In the data rows, zero lies at 4.5, halfway between 4 and 5.
Here are some points:
6 6 4 5 5 3 4 5 6 5 7 5 5 4 1 2 0 1 3
4 3 3 5 6 3 3 3 0 5 4 4 6 6 6 7 5 4 4
6 4 3 3 4 3 3 2 1 2 6 7 8 7 7 7 3 2 3
4 3 2 4 7 4 4 3 3 5 5 3 4 6 6 8 4 3 6
4 3 4 5 6 4 3 4 4 6 2 5 6 7 6 5 5 4 3
5 4 4 4 4 3 2 1 2 4 7 7 8 7 6 5 2 0 5
5 2 2 3 7 5 4 3 4 3 5 3 4 4 5 7 4 6 6
4 3 3 6 6 3 4 3 2 7 3 4 5 6 6 8 5 0 5
5 6 4 5 7 5 5 4 6 7 7 7 5 5 4 3 0 2 3
7 4 2 3 6 5 5 4 4 5 5 5 3 3 3 6 4 3 9
3 4 4 4 5 3 3 3 3 3 4 5 6 7 6 7 4 5 5
4 3 5 4 5 3 3 3 0 5 4 6 7 7 6 5 5 5 6
6 6 5 5 5 3 5 5 5 4 6 5 5 4 1 0 2 2 8
6 6 5 4 5 3 5 5 6 4 6 6 5 4 1 2 1 4 4
4 4 5 6 5 3 3 3 3 4 4 5 6 6 6 7 5 4 6
4 5 3 4 6 4 3 3 4 3 4 4 5 7 6 6 4 5 4
3 6 5 6 5 3 3 2 1 3 4 5 7 6 6 3 4 5 4
4 4 4 4 6 3 3 4 6 1 2 5 7 7 6 7 4 3 4
3 3 4 5 6 3 3 3 5 2 6 4 6 5 6 7 4 5 4
4 5 4 5 6 3 3 4 4 5 4 5 6 7 6 4 3 5 4
6 5 3 2 5 5 5 4 3 4 6 5 3 3 2 5 4 2 6
4 4 5 5 5 3 3 3 3 4 4 5 6 6 6 9 5 2 4
5 6 4 4 4 3 3 2 2 2 5 7 8 7 7 5 3 2 4
5 3 2 4 6 4 4 2 5 5 5 3 5 6 5 7 4 3 6
6 3 3 4 7 5 4 3 3 4 4 3 4 4 5 4 4 2 7
4 3 4 5 7 4 3 2 5 4 4 3 5 6 6 8 4 4 4
4 2 3 3 6 4 3 3 3 3 4 3 5 6 6 7 4 0 8
4 2 3 7 6 4 3 2 4 4 3 4 5 6 6 6 4 2 5
6 4 2 3 5 5 5 3 9 2 6 4 3 3 4 4 3 6 7
6 5 3 3 4 3 3 1 4 5 7 8 8 7 6 5 2 0 5
Then 16 other points, each followed by its number:
6 4 2 4 7 5 5 3 5 8 5 4 3 3 5 5 3 4 8 0
5 5 2 4 7 5 4 2 5 9 5 3 3 5 5 4 4 4 5 1
4 3 4 5 6 3 3 3 3 6 3 4 6 6 6 6 5 4 6 2
6 5 2 3 6 5 5 3 4 5 5 3 3 4 5 6 4 5 7 3
6 4 2 2 4 2 1 2 2 8 9 8 8 7 6 3 2 0 6 4
5 4 2 4 6 5 5 3 5 6 6 3 3 4 4 6 5 5 6 5
5 5 4 6 7 4 3 4 6 7 8 5 5 4 3 1 0 0 4 6
4 3 4 4 4 3 3 2 1 1 4 6 7 7 6 8 4 2 4 7
6 4 2 3 7 6 5 3 4 4 5 4 3 4 4 7 4 2 7 8
4 3 4 4 6 4 4 4 1 5 4 4 5 6 6 6 5 6 6 9
6 4 2 4 6 5 4 2 5 0 4 3 3 3 4 8 3 6 5 10
7 6 4 4 4 3 5 5 7 7 5 5 5 3 1 2 1 4 6 11
4 5 4 4 4 3 3 2 2 4 6 6 7 7 6 7 4 3 5 12
6 3 3 4 7 5 4 4 3 4 4 3 4 4 5 7 4 4 6 13
5 3 3 4 6 4 3 4 6 5 4 3 5 6 6 5 4 3 6 14
4 2 3 5 6 4 4 4 3 3 3 3 4 5 6 4 4 7 6 15
Which of these numbered points is nearest to each point below, looking only along the 5 directions in which the first points spread most? Its number follows each.
5 3 3 4 6 4 3 3 5 5 3 3 5 6 6 6 4 7 4 > 15
5 3 3 4 7 4 3 3 2 2 4 3 5 6 6 7 4 5 7 > 9
4 4 3 6 6 3 3 3 3 3 3 4 5 6 6 6 5 6 5 > 9
5 2 3 3 6 5 4 4 2 6 6 3 4 5 5 8 4 4 6 > 13
7 4 2 3 6 6 5 3 1 6 5 4 3 4 4 5 3 8 7 > 3
5 2 2 4 6 5 4 2 4 3 5 3 3 4 5 9 4 8 6 > 10
5 5 2 2 6 6 5 4 5 5 4 4 3 4 4 5 3 3 9 > 3
5 4 2 3 7 5 4 5 6 4 6 4 3 4 5 2 4 6 7 > 3
Here are 16 other points, each followed by its number:
6 5 4 3 4 3 6 4 7 7 6 5 5 2 1 1 2 4 5 0
4 3 5 6 7 5 4 3 8 9 9 7 6 5 3 5 0 0 2 1
5 3 2 4 6 5 5 4 6 6 7 3 3 4 5 9 3 5 6 2
6 6 4 2 3 3 3 2 1 5 7 8 8 8 6 5 3 4 4 3
4 6 4 4 4 3 3 2 2 4 6 6 7 7 6 6 3 0 4 4
3 4 3 4 6 3 3 3 4 5 4 4 5 6 6 6 5 3 8 5
3 4 4 6 4 3 3 3 5 4 3 5 7 7 6 3 5 5 5 6
4 3 4 5 5 3 3 3 1 3 3 4 6 7 6 6 5 7 5 7
5 4 5 4 4 2 4 2 1 5 3 6 7 7 6 6 4 3 3 8
4 0 4 5 6 4 3 4 5 1 4 4 5 6 6 7 4 5 6 9
5 4 5 4 5 3 3 3 2 3 5 6 7 7 6 6 3 6 4 10
6 4 2 3 5 5 5 5 3 5 5 4 3 3 3 5 4 6 6 11
7 4 5 4 5 3 5 5 7 8 7 5 5 4 1 4 0 2 6 12
7 5 3 2 5 5 5 5 6 6 6 4 3 2 3 4 3 5 6 13
5 2 3 4 6 4 4 3 4 8 4 4 4 6 6 4 4 2 7 14
4 5 4 3 4 3 3 3 3 1 5 7 8 7 6 8 3 3 4 15
Which of these numbered points is nearest to each point below, looking only along the 5 directions in which the first points spread most? Its number follows each.
5 5 3 1 4 2 3 0 2 8 7 8 8 7 7 5 2 0 3 > 4
6 2 3 4 7 5 4 3 2 6 5 4 3 4 5 5 4 3 4 > 14
4 5 3 5 6 4 3 3 2 9 5 4 6 7 6 6 4 6 3 > 6
6 5 4 6 5 3 4 6 6 5 7 5 5 3 1 1 1 3 6 > 0
4 6 4 5 4 3 3 3 0 3 4 5 7 7 6 4 4 5 4 > 10
6 6 5 4 4 4 5 6 7 8 7 5 5 4 1 1 2 4 6 > 0
6 6 5 4 4 3 3 1 1 8 6 7 8 7 6 5 2 0 4 > 4
7 4 2 4 6 5 5 3 3 7 5 4 3 4 4 3 5 4 7 > 11
